In the rows, 128 means zero.
Each named turn below is shown by a few rows before and after it. Which turns, in which order, take the first row of each later pair to the second? The first pair is answered.
turn votav:
121,144,141,112,100,122,121,112,133,126,124,130,141,159,120,162,156,87,144,111,134,106,143,92,148,130,110,161,144,103,140,133,134,137,97,155,100,130,145,94,134,122,138,124,120,124,105 |-> 98,144,165,116,115,109,133,126,163,110,129,114,153,135,123,137,152,83,122,100,159,109,139,113,134,144,113,139,141,119,116,139,150,138,122,159,118,110,128,88,131,139,144,100,138,114,132
127,110,134,147,133,134,130,113,103,149,113,149,112,126,98,133,111,137,116,126,103,132,126,130,127,115,109,132,124,90,117,106,124,131,115,115,152,133,116,151,125,121,142,133,140,124,133 |-> 119,118,140,138,127,121,134,143,107,169,124,121,106,109,132,126,132,131,107,114,114,123,128,132,144,121,104,115,134,100,125,134,122,157,108,105,145,130,122,143,139,106,137,129,138,139,129
130,153,132,115,124,124,112,143,103,147,142,112,127,113,142,128,150,129,132,108,137,128,123,115,132,126,118,130,129,129,132,122,120,160,113,121,120,133,138,132,129,107,107,140,119,157,99 |-> 115,144,150,128,144,122,121,127,130,110,137,125,147,108,112,110,128,131,119,110,152,140,115,134,99,132,126,124,117,134,99,100,139,135,146,134,145,115,115,133,115,138,117,120,139,132,131
turn gizi:
132,112,129,123,133,113,126,124,121,132,127,129,141,121,127,118,138,117,110,101,149,115,121,149,126,142,123,131,140,134,114,119,133,108,136,136,143,108,122,124,140,132,142,119,129,130,155 |-> 133,113,126,121,132,110,122,124,114,135,129,126,142,120,124,114,138,117,111,97,151,117,116,147,127,143,122,131,136,132,111,115,130,111,132,136,142,109,124,126,137,127,136,124,130,137,151
115,100,137,137,127,129,156,130,121,155,169,150,121,99,141,128,120,145,122,117,137,118,158,150,136,128,145,118,86,147,161,111,130,146,136,113,127,116,141,118,118,146,136,142,110,163,158 |-> 115,101,136,135,127,127,153,130,117,156,169,145,123,97,139,126,120,144,123,114,138,119,155,150,136,130,145,117,84,147,160,109,128,149,134,112,127,117,141,119,117,142,133,144,111,167,156
131,112,137,131,155,114,138,138,156,127,128,133,139,123,124,150,113,129,112,130,157,114,143,154,159,115,133,105,134,152,118,114,131,115,173,138,155,101,103,128,120,135,131,121,163,118,137 |-> 132,118,138,126,156,106,131,146,147,133,131,123,143,114,126,143,116,126,112,121,165,116,136,153,158,120,129,100,130,152,113,113,129,126,171,135,156,101,102,129,118,128,125,125,165,130,131
139,125,130,117,129,131,131,119,123,140,128,141,130,141,137,151,137,124,132,130,120,127,133,119,133,110,119,131,137,126,141,127,122,130,129,125,124,135,118,130,133,129,138,138,118,127,113 |-> 139,126,131,116,130,131,133,121,125,140,128,140,131,138,141,152,140,122,131,129,122,127,133,120,133,110,118,129,138,127,142,129,123,131,130,123,123,133,118,130,135,129,139,136,118,126,116
turn rafe:
117,128,131,135,113,120,147,165,148,151,142,106,116,113,169,124,142,135,114,128,138,109,141,134,154,145,132,107,141,135,143,166,125,153,127,123,130,121,137,115,141,118,122,111,133,135,136 |-> 138,133,138,107,136,128,132,150,122,146,136,145,135,113,163,157,164,106,129,128,126,123,142,113,146,120,95,120,138,122,148,151,132,147,124,110,117,135,110,126,152,115,136,126,126,148,106
119,113,137,128,125,129,122,117,140,119,116,143,117,132,132,153,139,128,120,128,115,122,136,117,134,122,129,126,146,149,153,144,105,124,129,132,113,115,124,120,123,139,138,122,127,112,132 |-> 114,117,134,129,117,119,119,129,137,131,121,119,114,127,137,141,137,134,116,120,124,117,130,121,143,131,135,117,144,153,149,150,96,138,125,131,115,113,134,118,118,131,125,123,129,123,133
139,120,110,169,108,101,126,135,122,138,141,123,141,128,142,150,128,159,131,142,144,99,131,129,150,141,164,122,161,119,127,113,115,134,140,145,125,114,154,119,112,122,93,149,144,128,139 |-> 157,127,115,143,126,102,109,125,96,138,138,148,158,125,138,173,147,136,144,138,138,109,128,113,147,123,131,127,158,109,131,103,119,135,136,134,113,126,134,130,121,114,102,163,139,145,111
143,120,126,103,140,100,103,137,109,152,138,127,145,116,132,143,134,126,142,114,137,133,101,127,140,125,105,129,123,133,116,114,116,146,122,114,139,134,118,136,121,105,128,151,137,154,109 |-> 135,105,129,124,147,129,126,107,145,115,125,171,138,137,119,157,122,128,138,140,112,138,123,131,119,116,115,146,133,131,124,108,137,104,140,127,144,129,108,134,125,141,156,130,136,105,135
turn kisi:
123,131,127,122,119,111,127,157,138,138,142,125,129,107,140,120,145,124,117,117,113,124,137,125,135,149,119,110,131,142,131,160,120,150,122,136,132,111,125,135,133,124,115,116,126,128,145 |-> 116,130,127,133,124,127,124,132,144,109,134,149,133,118,110,113,130,124,121,125,101,141,134,120,102,146,125,125,120,130,120,141,129,129,127,145,138,115,117,141,124,145,120,109,129,107,153
134,114,110,115,124,128,134,131,103,144,105,108,135,128,116,120,97,142,142,118,155,103,121,158,167,125,137,110,131,122,113,84,128,122,138,112,148,117,127,129,90,109,111,142,122,136,143 |-> 126,126,119,109,132,128,124,130,101,132,106,108,145,119,106,108,100,130,140,108,160,117,110,155,146,127,129,109,120,118,101,79,136,127,138,110,150,120,117,132,89,114,110,137,128,141,140
139,117,115,150,120,129,160,145,133,141,137,91,131,141,137,144,119,116,149,138,128,105,138,129,155,122,150,120,159,131,131,140,119,143,117,138,131,128,151,114,128,116,128,145,108,121,166 |-> 121,146,139,133,140,125,137,147,125,116,140,88,155,111,115,111,130,83,144,111,141,139,114,117,103,129,129,113,134,122,100,129,138,160,116,131,134,133,123,121,130,125,125,135,121,135,156
169,120,102,142,126,136,105,126,87,167,149,124,106,155,120,132,112,141,148,142,120,125,107,126,158,119,138,140,121,128,123,114,112,133,113,135,119,136,151,131,113,107,101,165,108,138,106 |-> 156,141,120,127,141,131,88,132,81,152,151,119,124,131,108,108,122,115,145,119,133,148,89,118,123,123,121,133,103,123,102,107,124,148,113,128,121,141,130,136,116,111,98,157,118,151,98
Now pairs of rows:
Between the rows of a pair lie two turns.
121,138,113,124,145,113,135,124,143,137,140,143,138,110,147,158,149,132,124,116,115,111,130,97,141,153,119,121,159,143,163,153,117,160,137,135,117,118,100,103,139,142,147,135,137,139,135 |-> 113,145,113,131,150,125,125,97,140,106,132,161,146,117,106,144,132,130,131,117,107,134,117,89,100,154,124,136,139,127,144,126,125,145,139,145,124,124,92,112,125,161,145,131,144,128,138 => gizi kisi
118,140,138,133,139,145,124,120,156,104,130,129,123,152,122,127,138,116,125,140,152,133,109,131,86,133,139,134,100,119,110,97,129,115,122,121,132,125,132,123,125,130,133,123,146,121,154 |-> 130,151,123,123,125,150,113,126,131,127,131,126,111,160,137,140,155,113,139,139,137,128,113,112,103,126,132,142,105,110,134,108,116,132,95,112,113,142,146,125,135,108,125,139,131,138,128 => votav kisi
107,132,132,120,130,144,90,142,103,156,125,104,170,106,140,109,128,109,117,110,96,137,134,114,119,128,108,150,140,120,153,148,145,143,85,134,113,164,124,139,126,123,110,157,111,133,87 |-> 102,117,124,148,125,166,109,116,130,132,113,129,157,132,124,114,106,126,116,134,74,136,149,119,107,126,131,168,146,118,158,141,154,110,95,149,119,161,130,136,121,150,124,144,111,94,111 => gizi rafe
112,146,129,162,117,123,136,137,166,135,141,114,126,126,155,142,116,148,124,114,123,126,129,154,136,139,122,134,135,134,159,149,124,116,158,136,140,138,129,115,126,131,133,89,131,136,129 |-> 109,146,128,166,118,130,135,126,169,122,138,124,128,131,140,139,108,148,126,118,117,133,127,151,123,138,124,141,130,130,153,141,128,107,161,140,143,138,126,117,121,141,135,86,133,128,132 => kisi kisi
118,143,135,121,125,132,115,126,129,117,132,123,125,119,120,110,132,119,129,125,128,145,126,119,105,138,130,128,118,118,133,127,134,134,120,121,124,132,128,127,132,138,126,120,125,123,132 |-> 123,141,127,123,121,137,116,120,125,118,130,130,120,129,119,117,131,121,134,131,119,144,128,114,107,134,130,135,121,114,141,127,130,130,116,122,119,137,132,128,132,136,126,125,119,123,127 => votav gizi
120,122,144,127,135,120,127,130,153,112,125,123,132,115,127,117,130,118,119,129,133,132,124,137,109,128,125,125,136,136,116,133,137,116,136,132,139,123,113,124,138,140,131,112,134,116,142 |-> 141,123,122,123,126,129,110,111,118,122,120,137,129,137,111,137,127,123,142,136,113,135,120,117,114,117,123,145,129,118,127,116,121,112,116,131,126,141,125,135,133,125,123,137,122,127,117 => gizi votav
122,116,150,124,148,123,147,145,155,122,131,128,140,104,148,132,142,128,112,125,146,120,140,142,134,123,117,118,138,146,122,135,143,129,146,124,141,112,101,129,136,142,141,117,135,122,150 |-> 149,120,134,106,141,123,127,140,112,147,131,134,140,115,149,156,154,125,134,123,135,117,135,122,153,111,101,130,137,134,139,130,124,139,123,115,123,131,110,138,137,114,131,148,121,149,114 => votav kisi
125,150,128,118,153,138,110,141,117,105,127,122,136,115,122,132,142,113,137,122,110,152,133,107,88,132,118,128,119,130,135,131,133,129,128,139,127,141,105,132,161,137,142,127,129,126,113 |-> 142,126,105,136,135,146,126,131,121,121,122,130,116,146,130,157,127,143,144,147,95,127,151,113,124,127,139,139,136,132,158,132,116,110,128,147,127,138,129,128,155,133,143,138,118,110,121 => gizi kisi
127,126,113,131,126,140,132,127,132,127,133,129,123,132,131,119,131,133,129,135,134,121,133,122,130,124,129,128,132,125,134,127,117,128,128,134,125,133,127,131,134,124,135,123,120,123,126 |-> 125,130,120,127,132,140,129,127,133,122,131,132,128,126,130,117,136,125,128,131,136,126,132,119,123,123,122,126,131,125,130,126,122,130,128,132,124,134,120,132,136,127,137,121,122,125,124 => kisi rafe
144,124,125,133,129,109,134,138,123,147,126,120,134,130,139,134,129,142,128,134,139,110,130,147,160,131,126,116,135,126,132,127,116,126,136,125,131,122,135,128,120,117,127,141,124,129,139 |-> 129,138,141,130,144,118,124,125,128,112,123,136,148,120,114,115,127,122,126,126,136,137,120,139,113,131,117,120,119,117,110,112,136,120,142,128,135,126,113,134,119,138,134,126,133,120,142 => kisi rafe
